In the rows, zero is written as 128.
Where one turn sends some rows of the set: a few examples, then the rows asked
j_815: [134 161 134 114 145 161 138  95  77 144 134 129 123 146 121 149 111 131
 146 176 137 124  80 140 130 155  99 129 142 172 149 147  89 110 119 130
 143]
j_562: [116 117  96 130 137 150 129  82 116 100 127 160 141 108 131 121 148 145
 119 129  97 130 119  99 123 169 102 154 104 143 158 130 133 148 126 100
 112]
j_166: [138 158 132 108 152 160 129  96  76 140 144 140 115 144 118 151 110 139
 143 182 134 130  81 137 131 145 101 129 140 171 156 147  91 107 112 129
 141]
j_804: [157  99 128 117 120 144 167 114 117 149 133 131 132 124 131 128 110 157
 143 146 149 153  92 118 117 154 109 115 159 175 144 156 107 129 123 135
 135]
j_658: [117 141 124  77 129 155 132 102 105 138 122 144 129 127 131 123 125 175
 136 169 124  91  88 124  88 142 106 143 177 157 148 126 159 139 129 118
 138]
j_571: [168 117 132 108 151 157 109  76  97 141 133 119 129 129 113 156 106 136
 141 137 126 122  64 120  90 133  80 125 147 150 180 157 109 134 125  94
 117]
j_348: [174  93 131 116 127 149 159 111 125 144 138 125 132 131 136 125 112 149
 143 134 144 134  97 112 115 152 112 110 153 181 147 154 107 117 119 128
 135]
j_538: [139 153 140 106 147 164 142 106  80 158 137 139 117 156 116 142 109 138
 140 179 134 132  88 127 119 155  99 128 135 175 149 151  93 105 113 128
 137]
j_514: [176 115 131 113 160 162 113  83  87 137 129 122 128 135 109 155 112 148
 138 134 124 127  66 114  94 131  87 123 149 153 173 155 110 122 115  89
 128]
j_79: [119 141 126 108 150 174 118 109 130 127 117 153 138 121 133 112 119 138
 176 164 126 125 136 103 102 185 121 127 115 157 156 102 113 175 132 101
 127]
j_734: [120 145 124 112 157 165 110 102 127 121 120 142 149 121 130 100 125 144
 167 169 134 134 138  99 110 189 131 124 116 152 163 115 115 175 129 108
 130]
j_157: [111 145 157 101 109 164 121 103 123 128 120 142 149 115 128 136 137 157
 154 119 153 111  93 128 110 156 105 178 125 166 157 120  90 126 128  90
 127]
j_917: [128 175 128  99 145 174 126  93  98 105 117 150 106 120 147 123 127 147
 148 129 121 165 128 113 102 160  97 158 116 162 157 151 144 157 126  70
 126]
j_413: [167  98 127 118 125 143 170 107 119 139 141 127 141 127 144 123 120 159
 147 134 154 138  92 123 107 157 106 117 158 170 142 150 109 124 122 122
 135]
j_874: [120 144 129 110 161 179 113 102 125 128 112 148 141 130 138  99 119 145
 180 161 128 130 128  99 105 182 123 122 114 163 163 112 108 173 139 102
 131]
j_475: [114 142 146  94 155 171 143  84  97 122 142 130 159 118 131 141 137 182
 127 157 149 108 119  93 118 135  97 139 153 164 144 131 144 151 110  92
  98]
j_305: [137 161 137 116 153 165 145 100  77 149 142 137 122 137 115 144 116 137
 137 185 140 126  84 129 132 164 100 123 141 174 153 150 103 100 121 128
 136]
j_592: [123 104 136 101 119 173 124 122  95 140 121 120 108 117 129 132 142 140
 160 140 160 114  93  98 117 145  90 170 138 165 159 124 122 119 155 120
  98]
j_260: [126 165 122 101 148 178 129  91 107 110 111 146 108 112 145 130 125 137
 141 125 116 162 129 118 107 162 100 164 113 163 145 159 136 159 130  68
 121]
j_19: [114 159 118  91 148 171 148 109 132 126 135 127 144 120 105 151 151 141
 177 117 126 119 114 106 112 142 112 127 153 150 196 150 131 144 132 121
 125]
j_442: [163 101 117 106 123 147 168 112 123 141 135 125 132 122 139 130 112 162
 142 144 149 139  92 121 117 154 109 105 157 167 145 165 104 127 128 129
 128]
j_606: [112 162 127  96 149 175 112  88 101 107 113 152 114 113 153 129 123 127
 148 130 129 162 130 117 106 161 101 155 112 153 152 157 135 156 133  78
 131]
j_483: [122 163 130  92 150 173 121  92  98 115 112 152 101 114 154 126 124 140
 154 124 127 156 137 114 109 165  92 159 123 155 148 163 137 154 131  80
 120]
j_236: [167  98 129 120 158 160 112  80  97 129 130 121 133 134 117 149 107 147
 146 131 138 131  61 124 100 132  75 119 143 158 177 153 113 135 117  93
 124]
j_764: [124 149 127 110 151 168 113 108 123 127 121 144 149 121 133 100 118 142
 176 157 136 129 127  87 115 181 128 130 110 152 166 101 114 172 130 107
 128]
j_832: [162 110 136 123 164 158 112  85  93 139 129 121 129 124 115 149 112 149
 141 136 135 120  54 120  97 127  88 123 141 153 167 159 116 131 119  89
 116]
j_430: [152 160 115 118 138 194 144 130 109 114 149 112 132 127 106 118 123 144
 153 132 154 102 101 122 114 123 101 146 125 148 174 142 144 136 117 110
 149]
j_232: [122 128  89 128 128 150 135  83 121  98 126 159 142 117 125 126 156 137
 123 138  97 121 111  94 123 168 102 151 117 145 163 131 137 152 122  93
 122]
j_664: [126 122  93 128 141 153 129  83 118 102 130 166 132 111 125 123 157 141
 128 125 103 122 116  84 128 170 103 151 117 157 158 125 132 150 133 104
 119]
j_755: [125 123  91 122 141 145 131  80 114  92 136 154 137 116 131 121 156 141
 129 137  95 117 116  84 123 167 115 146 107 155 154 127 124 153 130 100
 118]

j_413 moves to j_232
j_442 moves to j_664
j_157 moves to j_658
Now these:
j_755 moves to j_236
j_734 moves to j_348

